[[101 120 109 113 118 118 149 108]
 [149 135 144 139 139 137 110 142]
 [103 123 109 109 116 119 152 105]]
->
[[103 123 109 109 116 119 152 105]
 [149 135 144 139 139 137 110 142]
 [101 120 109 113 118 118 149 108]]

[[144 108 118]
 [101 149 137]
 [134 123 125]
 [138 113 126]
 [137 118 127]
 [141 108 129]
 [113 145 139]
 [127 130 130]
 [135 119 124]
 [132 122 124]]
->
[[132 122 124]
 [135 119 124]
 [127 130 130]
 [113 145 139]
 [141 108 129]
 [137 118 127]
 [138 113 126]
 [134 123 125]
 [101 149 137]
 [144 108 118]]

[[143 107 140]
 [124 134 126]
 [125 132 126]
 [128 124 127]
 [129 125 126]
 [129 128 129]
 [124 137 127]
 [140 111 136]]
->
[[140 111 136]
 [124 137 127]
 [129 128 129]
 [129 125 126]
 [128 124 127]
 [125 132 126]
 [124 134 126]
 [143 107 140]]

[[115 111 148 141 142 144 112 113 113]
 [135 135 123 120 120 122 130 126 135]
 [120 126 126 138 135 131 133 142 123]
 [121 121 135 136 135 135 123 126 121]
 [132 130 127 125 124 124 131 129 131]
 [138 144 107 120 117 112 146 150 141]
 [128 133 119 131 127 124 138 145 130]
 [137 136 121 119 119 120 133 129 136]
 [135 131 127 120 120 123 129 124 134]
 [132 137 114 126 122 119 141 146 135]]
->
[[132 137 114 126 122 119 141 146 135]
 [135 131 127 120 120 123 129 124 134]
 [137 136 121 119 119 120 133 129 136]
 [128 133 119 131 127 124 138 145 130]
 [138 144 107 120 117 112 146 150 141]
 [132 130 127 125 124 124 131 129 131]
 [121 121 135 136 135 135 123 126 121]
 [120 126 126 138 135 131 133 142 123]
 [135 135 123 120 120 122 130 126 135]
 [115 111 148 141 142 144 112 113 113]]

[[124 125 120 117]
 [115 135 124 142]
 [119 112 142 139]
 [113 125 135 125]
 [118 151 142 109]
 [133 132 138 137]
 [119 124 149 139]
 [127 138 130 131]
 [113 149 134 117]
 [125 133 148 134]]
->
[[125 133 148 134]
 [113 149 134 117]
 [127 138 130 131]
 [119 124 149 139]
 [133 132 138 137]
 [118 151 142 109]
 [113 125 135 125]
 [119 112 142 139]
 [115 135 124 142]
 [124 125 120 117]]

[[128 131 147 134 130 124]
 [137 126 105 114 135 137]
 [139 116 145 136 136 119]
 [111 134 128 133 125 145]
 [127 128 121 120 126 141]
 [123 126 122 113 124 130]]
->
[[123 126 122 113 124 130]
 [127 128 121 120 126 141]
 [111 134 128 133 125 145]
 [139 116 145 136 136 119]
 [137 126 105 114 135 137]
 [128 131 147 134 130 124]]

[[139 140 137 120 107 133 106 151 150 126 130 115]
 [149 125 151 113 109 147 144 129 136 139 135 130]
 [127 113 129 107 104 119 112 128 146 115 114 151]
 [123 111 140 147 104 148 106 153 135 117 111 117]]
->
[[123 111 140 147 104 148 106 153 135 117 111 117]
 [127 113 129 107 104 119 112 128 146 115 114 151]
 [149 125 151 113 109 147 144 129 136 139 135 130]
 [139 140 137 120 107 133 106 151 150 126 130 115]]

[[129 140 146 133 135 133 126 143 129 139 140 137 138]
 [127 148 149 131 139 131 124 138 130 150 133 142 140]]
->
[[127 148 149 131 139 131 124 138 130 150 133 142 140]
 [129 140 146 133 135 133 126 143 129 139 140 137 138]]

[[132 124 134 119 135 132 128 121 129 120 123 128 125 140]
 [141 122 133 117 137 122 125 120 134 119 122 130 124 133]
 [136 124 131 119 135 132 128 122 132 121 124 129 126 138]
 [129 114 131 122 133 142 126 124 127 123 126 126 126 154]
 [133 124 131 119 134 136 129 122 130 121 124 129 126 141]
 [143 106 135 115 138 128 120 119 135 117 122 131 125 154]]
->
[[143 106 135 115 138 128 120 119 135 117 122 131 125 154]
 [133 124 131 119 134 136 129 122 130 121 124 129 126 141]
 [129 114 131 122 133 142 126 124 127 123 126 126 126 154]
 [136 124 131 119 135 132 128 122 132 121 124 129 126 138]
 [141 122 133 117 137 122 125 120 134 119 122 130 124 133]
 [132 124 134 119 135 132 128 121 129 120 123 128 125 140]]
---
[[124 118 112 122 147 149 136 144]
 [115 116 116 121 147 144 146 147]
 [145 145 137 144 109 111 107 105]
 [131 139 145 137 111 109 120 114]
 [134 135 144 136 107 111 117 109]
 [141 138 139 137 107 108 113 108]
 [108 115 119 115 145 142 145 146]
 [103 111 123 114 139 137 149 148]]
->
[[118 112 122 147 149 136 144 124]
 [116 116 121 147 144 146 147 115]
 [145 137 144 109 111 107 105 145]
 [139 145 137 111 109 120 114 131]
 [135 144 136 107 111 117 109 134]
 [138 139 137 107 108 113 108 141]
 [115 119 115 145 142 145 146 108]
 [111 123 114 139 137 149 148 103]]

[[138 133 140 147 129 147]
 [137 126 134 147 136 146]
 [140 128 136 150 130 150]
 [152 137 118 152 125 150]
 [141 122 134 156 130 156]
 [123 115 118 125 129 126]]
->
[[133 140 147 129 147 138]
 [126 134 147 136 146 137]
 [128 136 150 130 150 140]
 [137 118 152 125 150 152]
 [122 134 156 130 156 141]
 [115 118 125 129 126 123]]

[[119 124 119 121 126 124 155 148]
 [124 126 122 125 126 126 151 130]
 [134 116 138 129 116 123 104 112]
 [134 113 137 129 115 125 113 114]
 [125 125 126 124 123 122 121 129]
 [118 134 116 123 131 125 134 126]
 [126 123 125 126 123 125 157 138]]
->
[[124 119 121 126 124 155 148 119]
 [126 122 125 126 126 151 130 124]
 [116 138 129 116 123 104 112 134]
 [113 137 129 115 125 113 114 134]
 [125 126 124 123 122 121 129 125]
 [134 116 123 131 125 134 126 118]
 [123 125 126 123 125 157 138 126]]

[[105 137 137 121]
 [108 130 101 140]]
->
[[137 137 121 105]
 [130 101 140 108]]

[[145 126 109 130 123 115 123 115]
 [143 129 111 132 126 115 123 121]
 [122 129 122 132 125 119 121 139]
 [144 127 121 128 126 120 123 110]
 [141 132 110 138 126 112 120 100]
 [148 116 131 114 120 130 123 105]
 [138 116 120 116 120 124 124 144]
 [149 130  99 135 126 109 124 123]
 [137 124 120 125 124 121 124 134]
 [126 124 126 123 125 124 124 154]
 [146 114 131 113 119 130 123 109]]
->
[[126 109 130 123 115 123 115 145]
 [129 111 132 126 115 123 121 143]
 [129 122 132 125 119 121 139 122]
 [127 121 128 126 120 123 110 144]
 [132 110 138 126 112 120 100 141]
 [116 131 114 120 130 123 105 148]
 [116 120 116 120 124 124 144 138]
 [130  99 135 126 109 124 123 149]
 [124 120 125 124 121 124 134 137]
 [124 126 123 125 124 124 154 126]
 [114 131 113 119 130 123 109 146]]

[[106 112 116]
 [132 141 129]
 [112 111 144]
 [110 153 104]
 [132 144 137]
 [131 112 135]
 [122 133 112]
 [143 104 133]
 [113 153 135]
 [112 143 125]]
->
[[112 116 106]
 [141 129 132]
 [111 144 112]
 [153 104 110]
 [144 137 132]
 [112 135 131]
 [133 112 122]
 [104 133 143]
 [153 135 113]
 [143 125 112]]

[[138 136 108]
 [135 129 119]
 [136 150 117]]
->
[[136 108 138]
 [129 119 135]
 [150 117 136]]

[[126 105 123 126]
 [131 105 129 113]
 [129 115 120 157]
 [116 158  99 129]
 [134 112 116 155]
 [128 113 122 148]
 [132 118 134 141]]
->
[[105 123 126 126]
 [105 129 113 131]
 [115 120 157 129]
 [158  99 129 116]
 [112 116 155 134]
 [113 122 148 128]
 [118 134 141 132]]
